128 stands for zero in the data rows.
Some points, each followed by its number:
[ 85 110 162 121 135 125 114 114 136 138 135 111 160 139 125 132 103 104 142 107 117] 0
[157 164 140 160 171 163 151 133 211 140 114 136 111 145 133 130 149 128 128 135 139] 1
[100 111 138  95 130  82  76 106 108 129 165  58 169 142 126 126  97  75 142 132  39] 2
[102 154 144 139 136 141  79 144 138  85 126  74 132 145 112 119 119 131 131 102 131] 3
[146 146 141 121 149 131 111 153 116 128 134 132 127  79 132 103 129 234 118 146 157] 4
[136 147 118 156 134 130 130 107 149 116 109 122  91 143 133 131 138 147 128 115 146] 5
[128 144 123  96 134 163  88 129 132 133 133 122  99 128 118 125 117 135 116 145 121] 6
[160 147 138 159 142 123 122 118 130 126 103 108 123 111 125 103 112 124 119 117 124] 7
[134 138 116 130 136 122 127 129 143 106 130 153 100 121 120 115 138 159 113 146 127] 8
[ 70  90 151  91 119  92  67 123 116 132 212  22 212 120 121 139  97  80 154  53  53] 9
[ 96  87 135 118  82  89 116 147 111 131 157 134 158 126 118 160 107 148 134  75  98] 10
[109 100 115 136  97 120 164 123 149 122 113 187  94 139 132 119 117 146 130 163 148] 11
[121 121 119 118 126 105 115 116 114 124 141 132 125 175 143 164 122 140 170 153 102] 12
[107  87 139 127 127 115 114 106  98 117 121 132 120 120 110 119 146  81 159 121 118] 13
[115 147 149 126 135 116 163 110 128 120 133 160 112 116 202  85 115 146 118 141 130] 14
[161 150 105 161 111 149 157 133 125 110  97 173  99 124 137 154 138 169 102 174 143] 15
[148 118 137 123 125  81 119 107 123 101 118 108 115 126 126 106 123 103 122 139 127] 16
Which three points above are nearest to each new point, looking only along the 6 directions in which the numbered points spread most? Their numbers follow each, nearest first.
[100 121 114 117 134 154 130 122 144 119 126 137 137 125 119 125 149 116 159 126 117] --> 5 0 6
[147 149 138 123 187 124 114 138 121 143 138 115 155 131 128 124 119 137 151 137 107] --> 6 7 3
[105 104 104 129 110 106 154 158 131 130 124 175  90 150 128 127 138 146 130 153 136] --> 11 8 15
[140 107  99 120 136 127 110 119 106 121 153 142 135 134 112 127 121 120 106 158 128] --> 6 12 8
[126 107 122 130 108 101 126 150 157 134 139 127 129 150 149 110  93 124 119 135 133] --> 0 8 12
[155 150 127 151 130 123  95 124 113 158 122 109 138 134 128 127 119 131 102 117 129] --> 6 7 3
[146 169 171 150 152 138  87 138 125 161 137 102 162  92 157 147 111 112 160 127  93] --> 3 6 0
[161 144 148 138 139 119 106 123 146 149 132 104 152 159 151 120 119 123 141 131 126] --> 6 7 0
[142 150 117 124 123 159 134 142 132 151 121 124 120 141 137 123 130 133 124 126 135] --> 5 8 6
[ 78 100 135 101 114 114 118 110 134 112  87 140 130 128 109 149 110 104 147  92 111] --> 13 0 10
[167 140  51 145 106 179 182 114 116 156  87 163  70 124 152 128 172 148 114 153 177] --> 15 11 8
[158 184  89 140 113 155 165 153 177 153  56 199  88 127 139 109 193 182 101 187 185] --> 15 8 11
[117 112 158 118 151 103  75 102 116 116 191  38 168 112  93 126 124  87 150 102  81] --> 2 9 0
[147 187 152 129 180 138 108 144 117 161 135  94 161 142 142 149 111 102 139 112 112] --> 3 6 0
[134 120 105 134 133 130 166 124 141 119 103 173 104 145 171 132 162 151 114 122 143] --> 11 8 15
[101 114 116 117  92  72 115 116 174 129 120  79 168 140 115 135  95 141 157  61 105] --> 0 10 3
[130 112 119 126 120 136 137 123 131 121 158 132 131 116 125 117 120 132 139 109 107] --> 0 8 6
[124 129  57 134 138 121 113 121 138 139 122 107 131 120 130  91 123 133 126 134 109] --> 6 7 16
[113 104 118 131 119 118 160 143 134 163  97 162 107 136 120 133 141 150 113 136 151] --> 11 8 5
[119 123 135 131 136 144 111 124 115 153 123  75 126 134  61 138 147 108 173  97 130] --> 3 0 13
[111  95 114 143  78 110 133 105 150 134 120 144 140 120 108 145 127 130  95 106 141] --> 13 11 5
[154 124  92 125 148 145 134 167 170 132 103 167  86 128 123 122 156 136 113 138 136] --> 5 8 15
[128 132 109 135 137 175 122 125 131 133 152 101 129 110 133 108 132  72 117 133 115] --> 7 16 6
[132 128 106 120 116 165 144 159 158 144 116 142 127 135 129 150 155 152 144 124 125] --> 5 8 6
[123 126 152 126 145 144 120 130 144 132 126  90 159 133 112 152 147 115 138  99 129] --> 3 0 7
[145 118 147 120 137  88 122 145 133 158 150 107 148 115 139 148 153  73 112 121 118] --> 0 13 16
